One turning vector, and how many steps it has turned:
The counts run from 0 to 232.
[115 119 100 134 167 147 119 199 123 122 147  88 145 163 119 153 137 106
  31 157 128 119 120 132 115 116 130 149 178 145 141 122 104 126 112 151
 116 110 115 132 122 128 118 133 104  94 115 120 118 123 164 138 168 185
 137] | 185
[120 134 143 101 140 147 131 128 134 173  64  99 101 116 127 126 153 133
  84 152  99  84 134 101 119 131 131 143 186  97 151 134 111 119 122 133
 124 119 109 112 126 137 123 146 146  78 100  96 139 127 143 179 206 145
 113] | 38
[177 136 125  85 139 133 103 151 125 167 103  89 129 108 131 111 172 134
  70 171  97 111 124 112 136 104  78 143 178 142 108 118 111 123 138 118
 136 141  71 132 140 141 127 168 133  83 132 126 127 115 131 131 185 127
 127] | 27
[156 109 135 117 153 149 115 163 133 190 114  64 133 115 109 117 173 144
  56 160 100 137  99 108  98 126  80 146 144 135 148 135 101 118 122 151
 146  91 117 136 114 127 109 129 118  85 127 118  92 140 149 161 169 128
 143] | 48
[140 140 166  98 129 126  90 157 107 165  94  68  93 103 153 117 134 125
  67 167 111 156 135 117  73  99 111 163 160 117 122 131 135 162 146 150
 159  98  87 113 130 145 136 130 138 104 106 119 130 139 108 136 146  89
 140] | 146
[116 137 174 107 102 128  90 129 116 193 126  96  98  77 151 115 137 115
  70 161 132 122 141 119 149 128 111 128 158 116  77 144 122 124 147 146
 122 138 120 111 142 133 110 179 131  98 124  91 132 135 113  91 189  92
 128] | 124
[114 150 175  99 106 135 101 130 111 185 108  76  83 103 160 114 134 131
  88 148 106  93 128 122 129  94  92 158 173  90 109 133 146 127 136 182
 113  93 143 126 126 141 151 135 136  93 117 121  89 107 127 159 165 127
 150] | 135
[107 141 158  95 116 149  98 125 128 182 109 104 121 113 145 134 137 116
  88 132 126  98 138 115 169 100 103 128 179 128  82 136 106 120 166 153
  88 143 149 129 141 155 119 170 159 106 126  66 105 122 117  99 177 152
 147] | 120
[120 109 109 114 129 132 129 162 120 122 114 117 136 136  99 117 114 131
  62 176 119 105 118 116 155 119  83  97 125 141 108 106  87 106  93 150
  99 130  97 109 155  93  90 130 107  75 114 100 147 120 154 142 202 150
 128] | 194
[129 127 171 101 107 129 102 120 121 203  66 103 112  82 134 128 154 151
  89 149 121 153 136 113 126 106 109 134 164 120 101 145 122 154 133 159
 125 116  97 126 141 139 100 167 142  88 113  86 121 151 103 134 175 100
 129] | 141
[102 111 105 119 122 151 128 197 108 121 143  82 133 159 123 141 115 121
  64 148 142 120  94 143 127 107  76 123 104 163 129 117 111 126 139 177
 108 106 114 120 143 110 106 113 105  62 101  99 115 105 151 118 139 152
 167] | 81
[137 118 116 114 143 132 111 184 105 145  81  82 135 136 124 150 143 148
  64 169 122 171 115 124  75  86 115 159 156 145 135 124 124 161 131 155
 157  97  62 126 139 137 119 131 127  74 110 106 134 139 119 152 151 119
 139] | 163
[ 91 121 136 134 129 154 128 175 134 126 141 124 130 145 132 128 103  97
  43 145 154 128 156 137 124 143 135 104 137 152 114 114  96 144 144 143
  91 149 122 103 151 118 106 137 112  80  87  70 167 137 137  81 176 136
 135] | 91
[ 71 122 129 114 126 145  91 154 108 140 156  91 139 140 126 141  79 114
  91 144 121 110 130 137 147  83  89 114 140 148  82 107  83 102 146 173
 102 123 147 125 144 129  98 136 146  85 121  80 107 122 119  99 151 172
 164] | 100
[132 125 119 126 166 146 124 180 119 138 107  78 113 160 131 151 144 120
  37 154 129 138 115 121  89  86 136 158 171 114 140 130 145 162 118 168
 124  84 100 115 124 125 138 114 108 122 106 127 104 104 152 164 154 161
 141] | 168
[118 118 158 130 151 144 129 142 142 173  94  69  93 107 113 122 149 122
  52 143 122 136 115  98  94 146 144 137 139 124 144 158 125 153 114 167
 116  93 127  99 111 114  99 108 106 123  85 102 105 135 157 165 183 137
 131] | 53
[126 111 175 119 130 160 121 128 151 205 138 100 109 112 142 104 140  94
  72 141 122 111 150 108 139 163 119 107 139 130 122 131  93 125 148 154
  95 136 152 114 114 129  91 137 131  92 108  72 141 155 128 109 193 122
 150] | 224
[ 99 123 132 101 125 146  86 163 118 125 145  90 139 142 122 120  93 115
  86 136 123 115 124 138 151  90  76 102 130 163  75 113  88 120 145 183
  79 126 138 124 150 130 106 125 137  90 110  84  99 111 135  99 147 177
 170] | 99
[110 100 121 132 141 160 133 176 135 147 155  92 135 160 137 165 132  96
  41 127 162 134 115 131 143 112 129 111 127 155 109 138 119 148 139 176
  86 126 126 105 128 114  85 130 118 124 104  78 110 118 147  87 155 170
 166] | 86
[107 137 158  84 121 141  79 121 110 155 133  79  99 122 158 115  92 100
 104 152 108  87 140 113 146  82  93 123 162 118  71 114 111 119 153 178
  98 119 144 112 133 142 123 129 155 110 120  92  94 107 109 119 157 159
 169] | 117
[158 137 136 101 155 140  86 156 127 151 136  98 128 139 150 115 144 113
  56 178  98 108 154 119 122  80  95 144 198  99  89  87 111 129 129 147
 103 114 124 133 135 131 155 148 142 136 143 133 119 121 127 131 181 153
 141] | 14
[116 153 143 102 149 127  71 141 108 133 110  90 115 120 144 128 111 111
  79 158  84 100 159 118 134  94 137 166 212 111  96 120 110 132 126 156
 103 121 120 130 138 151 140 148 141  95 117 119 110 133 134 154 179 180
 129] | 17
[119 117 116 118 150 148 141 166 140 126 114 121 117 155 116 135 133 109
  41 153 139 101 127 108 145 117 135 109 152 125 112 117 112 134  98 158
  78 132 115  98 142  92 101 129 100 126  95  97 139 113 167 135 210 176
 117] | 190
[115 130 156  92 112 141  99 127 107 179 140  92 109 131 166 124 118 116
 100 153 109  81 139 111 159  81  88 121 169 100  80 112 118 116 145 185
  90 110 144 126 126 130 122 146 150 108 137 100 101 104 111 121 162 153
 175] | 118
[ 93 140 134 116 112 129  98 141  92 137 127 110 105 135 153 155  98 121
  67 167 140 105 140 133 151  63 121 139 181  88  75 111 137 138 123 185
  93 106 131 112 154 107 135 143 132 131 124 104 120  99 129 133 180 168
 145] | 1
[116 147 130 102 116 126  82 150 107 138 106 108 133 102 139 132 121 131
  61 182 133 142 145 126 137  87 113 128 185 125  71 108 102 129 137 122
 139 139  93 114 166 130 124 183 139 100 136  95 153 125 107  95 187 116
 115] | 8
[131 155 145  96 150 134  69 153 134 135 103  96 123 124 140 113 127 116
  57 144  89 109 157 117 129  88 125 154 205 125  89 125 102 136 135 147
  85 139 127 126 139 161 151 147 142 117 116 111 102 134 140 134 175 178
 131] | 16
[128 116 153 124 153 149 128 160 133 181 115  59  93 121 134 127 163 116
  45 145 118 121 110 112 104 150 132 156 149 126 164 160 136 144 113 164
 117  96 119 113 104 131 103 113 102  99  87 121  93 131 161 168 172 141
 141] | 52
[157 107 123  88 160 149 113 149 132 172  78  53 118 122 112 128 156 122
  91 159  86 129 102  90  87 103  96 137 146 150 139 125 107 134 138 136
 155 106  83 116 110 154 102 121 146  86 102 104 111 131 122 159 152 128
 153] | 46
[ 79 126 135 103 122 142  90 144 107 150 161  88 110 125 154 156  98  87
  69 137 142 106 137 134 168 108 142 124 156 150  85 140 112 125 149 154
 106 149 124 101 138 134  86 159 131 104 104  80 120 113 121  76 166 155
 156] | 104
[124 115 103 132 176 152  95 186 119 127 126  82 167 146  89 148 130 131
  43 168 123 156 120 115  90  95 115 127 164 153 120 105  80 126 121 144
 131 100 112 123 141 123  97 126 129 118 128 103 114 142 145 120 177 163
 133] | 183
[147 135 135  91 151 125  65 144 117 154 106  59 117  91 127 106 133 120
  65 170  78 131 123 105  93 103 103 156 178 144 102 124 100 116 135 119
 162 121  89 117 130 154 118 151 138  85 118 129 110 135 125 138 172 125
 132] | 29
[159 134 142 102 156 137  96 150 127 177 130  59 110 102 134 110 158 116
  47 175  98 107 122 106 111 112  96 156 191 106 122 122 118 116 120 137
 142 105 118 121 117 131 141 146 123 126 136 146  97 111 146 141 185 130
 129] | 31
[114 118 111 110 159 152 126 158 140 110  94 117 122 151 109 136 118 109
  54 150 127 112 133 107 138 113 147  97 150 145 108 121 106 135 103 145
  82 145 105  87 151 110  91 124 119 118  87  77 145 120 159 135 203 175
 124] | 191
[ 95 102 125 132 145 154 116 161 120 144 155  95 136 156 131 158 114  97
  60 139 149 150 137 125 132 121 146 110 129 156 105 138 103 153 139 180
  83 127 123 100 125 118  72 137 122 114  95  69 119 144 127  92 160 166
 163] | 87
